Here is a table of points, one per row:
(-0.20, -0.53, 0.55, -0.58, 1.10, -0.48, 0.87, -2.12, -1.02, 0.18,
 0.09, 0.29, -1.69, 1.08, 0.39, -0.61, 0.30, 0.01, -1.09, -1.29,
 0.83, 0.25, -0.49, 0.50)
(-1.48, 1.25, 0.50, 0.51, -1.86, 0.69, -0.56, -0.66, -1.06, 2.30,
 0.98, 1.52, -0.09, -0.13, -0.40, -0.92, 0.86, 0.11, 0.46, -0.78,
 -0.48, -0.52, 0.20, -0.24)
(-1.29, 0.43, 0.92, 0.42, 1.01, 1.05, -3.17, -0.91, 0.03, -1.69,
 -0.40, -0.78, 1.87, -1.36, 0.53, 0.47, -1.99, 0.32, 0.73, -0.20,
 1.14, -0.97, -1.28, -1.00)
(0.01, 1.30, -1.80, 1.18, 0.90, -0.31, -0.09, 0.46, -0.20, -0.28,
 0.04, 1.75, -0.15, 0.78, 0.58, 1.05, 0.67, 0.61, -0.98, -0.55,
 -0.60, 0.21, -0.26, 2.43)
(-0.53, -1.36, 0.67, 0.50, -1.49, 1.42, 0.51, -0.54, -0.22, -0.84,
 0.82, 0.18, 0.07, 0.80, 0.27, 1.76, 0.11, -0.72, -1.10, -0.51,
 0.67, 0.68, 1.22, 0.24)
(1.05, -0.28, 0.08, -0.55, -0.75, 1.74, 0.68, -0.85, 1.48, 0.96,
 -0.66, -0.50, -0.60, 0.74, 1.05, -0.19, 1.60, -0.18, -0.32, 1.11,
 1.22, -0.92, -0.68, -1.44)
(-2.64, 1.85, 1.59, 0.26, 3.28, 0.58, -1.32, 2.06, -0.69, -0.41,
 0.91, -1.08, 1.08, -0.23, -0.64, 0.41, 0.50, 0.86, 0.86, -0.13,
 1.40, -0.48, -0.15, 0.58)
(1.08, -0.30, 0.81, -0.10, -0.03, -0.62, -0.67, -1.87, -0.34, 0.62,
 0.63, -1.64, 0.87, -0.45, 1.37, 1.34, 1.12, -0.84, 0.83, -1.18,
 -0.04, -0.20, 0.09, -0.24)
(-0.07, -1.87, -2.13, -0.23, -1.64, -0.65, -0.81, 1.56, 1.12, -0.88,
 -1.08, -1.69, -0.42, -0.48, -0.78, 0.05, 0.97, -1.26, 0.24, 0.06,
 0.03, 0.92, -0.11, 0.46)
(-0.77, -1.13, -0.13, 0.54, -1.35, -0.82, 2.61, -1.19, 0.40, 0.48,
 0.32, 0.37, 2.00, 0.29, -1.74, -0.43, -0.90, 1.55, 0.28, 0.34,
 -0.16, -0.84, -0.70, 0.81)
(-0.66, 0.31, 1.02, -0.36, -0.29, 0.46, 0.79, 0.07, 1.33, -0.67,
 -0.39, 0.35, -0.14, 1.71, 0.39, 1.19, 1.79, 0.37, 1.24, -1.50,
 -1.67, 0.17, 0.13, 0.21)
(-0.69, 1.54, 0.50, 0.09, -0.19, -0.87, 0.69, -1.58, -1.20, -0.26,
 -0.33, 1.56, 0.94, 0.74, 1.12, 0.37, 0.51, -0.82, -0.52, 0.28,
 0.18, -0.13, 1.50, 0.18)
(0.38, -0.43, -0.29, -0.83, 0.41, -0.44, 0.33, 0.97, -0.92, -0.36,
 3.06, 0.59, -1.08, 1.33, -1.34, -1.68, 0.17, -0.55, -1.15, 0.48,
 -1.54, -1.35, -0.12, 0.74)
(-0.27, -1.99, 0.81, -0.75, -1.51, 1.13, 1.71, 0.41, 1.40, 0.91,
 -0.56, -0.15, -0.67, -1.02, 1.51, 0.83, -2.06, -0.67, 0.15, 0.20,
 -0.85, -1.57, 0.89, 0.60)
(0.23, 1.61, -1.97, 1.19, 0.90, 1.33, 0.52, 0.71, -1.92, -0.59,
 -0.29, 0.15, -0.49, -0.09, -1.36, -1.09, -0.60, 0.12, 0.44, -0.20,
 -0.17, -1.43, 0.51, -0.14)
(1.96, -0.16, 0.11, -0.82, -0.69, 0.09, 0.61, 0.29, 0.88, -0.24,
 0.02, -0.94, 0.35, -1.31, 0.36, -0.93, 0.37, 1.21, 0.38, 0.58,
 0.56, 1.56, 1.75, -1.20)
(0.20, -0.80, -0.04, 1.32, -0.09, 1.07, 1.39, -1.37, 1.43, 2.02,
 -0.61, -0.04, 0.60, 0.29, 0.01, 0.01, -0.86, -1.26, -0.56, -0.29,
 -0.20, 0.81, 0.03, -0.40)
(0.74, 0.10, 1.82, 2.31, 0.02, -0.93, 0.08, -0.68, -1.01, -0.58,
 -2.08, 0.89, -0.29, 0.35, -1.06, -0.27, -1.23, -0.16, -0.81, -0.47,
 -0.67, -0.32, 0.10, 0.12)
(1.06, -0.09, -0.94, -0.87, 0.20, -0.49, 1.37, -0.81, 0.87, -0.26,
 -0.36, 1.34, 0.68, -1.76, -0.67, 0.63, 0.63, -0.58, -0.36, 0.67,
 -1.27, -0.93, -0.61, 0.52)
(-1.16, 0.09, 0.59, -1.36, 2.54, 1.05, -3.10, 0.78, -0.11, -0.01,
 -2.44, 0.40, 1.42, 0.75, -0.86, -0.30, -1.13, 1.61, -0.33, -0.41,
 2.26, -1.95, -0.58, -1.31)
(1.80, 0.22, -0.19, -0.56, -1.14, -0.24, -1.55, 1.44, 0.22, 0.31,
 -0.24, -1.47, 0.36, -0.26, -0.04, -0.85, -1.27, -1.25, 0.88, 2.06,
 0.69, 2.01, -1.05, 0.44)
(-0.35, -0.32, -1.23, 0.24, 0.32, -0.02, 0.59, 1.68, -1.66, 0.15,
 -0.43, 0.93, 0.45, -0.50, 0.30, -2.39, 0.04, 0.28, -1.93, 0.79,
 -1.51, 0.91, -0.33, 1.27)
(-0.58, 0.32, -0.70, 0.46, -0.03, -1.11, 2.14, 0.06, -2.07, 0.20,
 0.08, 0.23, 0.02, 0.13, -0.07, 1.05, -0.84, 0.81, -0.64, 0.88,
 -0.02, -0.20, 0.00, -1.57)
(0.66, 0.92, -0.51, -1.13, -1.90, -1.33, -1.35, 1.41, 1.24, -1.20,
 0.15, -2.05, -1.97, -1.97, -0.07, 0.09, 0.08, -0.15, -1.11, -0.13,
 0.78, 0.78, -0.43, -0.40)
(1.04, -0.61, -0.70, -1.81, 0.78, -0.45, 0.48, 0.81, 0.62, 0.57,
 1.93, 0.91, -0.36, -0.18, 0.57, 0.89, -0.58, -0.18, 0.41, -1.53,
 -0.74, 1.52, 0.22, -1.16)
(-0.13, 1.30, -0.06, 1.49, 1.69, -2.13, -2.08, 1.16, 0.99, -1.42,
 0.14, -1.54, -0.56, 0.43, 1.16, -1.57, 0.45, -0.25, 2.35, 0.19,
 0.12, -0.06, 0.05, -0.40)
(0.58, -1.38, 0.71, -0.55, -0.18, 0.29, -0.69, -1.25, 0.41, 0.99,
 0.69, 0.40, -2.22, 0.32, -0.56, 1.07, 1.30, 1.00, 1.65, 1.53,
 0.04, 2.05, 0.08, 0.39)
Along one direction, these points spread out more than along any other. Take the direction at right angles to it along which they spread out most. Then take the direction at right angles to both along which they spread out most. Go by this last direction. How far along it is each point below, from 0 to 99? 50 is the average, and the first point above lies past it. One standard deviation of the points above along it is 16.
(1.96, -0.16, 0.11, -0.82, -0.69, 0.09, 0.61, 0.29, 0.88, -0.24,
 0.02, -0.94, 0.35, -1.31, 0.36, -0.93, 0.37, 1.21, 0.38, 0.58,
 0.56, 1.56, 1.75, -1.20) 51
(-0.07, -1.87, -2.13, -0.23, -1.64, -0.65, -0.81, 1.56, 1.12, -0.88,
 -1.08, -1.69, -0.42, -0.48, -0.78, 0.05, 0.97, -1.26, 0.24, 0.06,
 0.03, 0.92, -0.11, 0.46) 36
(1.08, -0.30, 0.81, -0.10, -0.03, -0.62, -0.67, -1.87, -0.34, 0.62,
 0.63, -1.64, 0.87, -0.45, 1.37, 1.34, 1.12, -0.84, 0.83, -1.18,
 -0.04, -0.20, 0.09, -0.24) 71
(-0.35, -0.32, -1.23, 0.24, 0.32, -0.02, 0.59, 1.68, -1.66, 0.15,
 -0.43, 0.93, 0.45, -0.50, 0.30, -2.39, 0.04, 0.28, -1.93, 0.79,
 -1.51, 0.91, -0.33, 1.27) 16
(-0.27, -1.99, 0.81, -0.75, -1.51, 1.13, 1.71, 0.41, 1.40, 0.91,
 -0.56, -0.15, -0.67, -1.02, 1.51, 0.83, -2.06, -0.67, 0.15, 0.20,
 -0.85, -1.57, 0.89, 0.60) 69
(1.04, -0.61, -0.70, -1.81, 0.78, -0.45, 0.48, 0.81, 0.62, 0.57,
 1.93, 0.91, -0.36, -0.18, 0.57, 0.89, -0.58, -0.18, 0.41, -1.53,
 -0.74, 1.52, 0.22, -1.16) 46
(-1.48, 1.25, 0.50, 0.51, -1.86, 0.69, -0.56, -0.66, -1.06, 2.30,
 0.98, 1.52, -0.09, -0.13, -0.40, -0.92, 0.86, 0.11, 0.46, -0.78,
 -0.48, -0.52, 0.20, -0.24) 53
(-0.58, 0.32, -0.70, 0.46, -0.03, -1.11, 2.14, 0.06, -2.07, 0.20,
 0.08, 0.23, 0.02, 0.13, -0.07, 1.05, -0.84, 0.81, -0.64, 0.88,
 -0.02, -0.20, 0.00, -1.57) 45
(-0.53, -1.36, 0.67, 0.50, -1.49, 1.42, 0.51, -0.54, -0.22, -0.84,
 0.82, 0.18, 0.07, 0.80, 0.27, 1.76, 0.11, -0.72, -1.10, -0.51,
 0.67, 0.68, 1.22, 0.24) 66
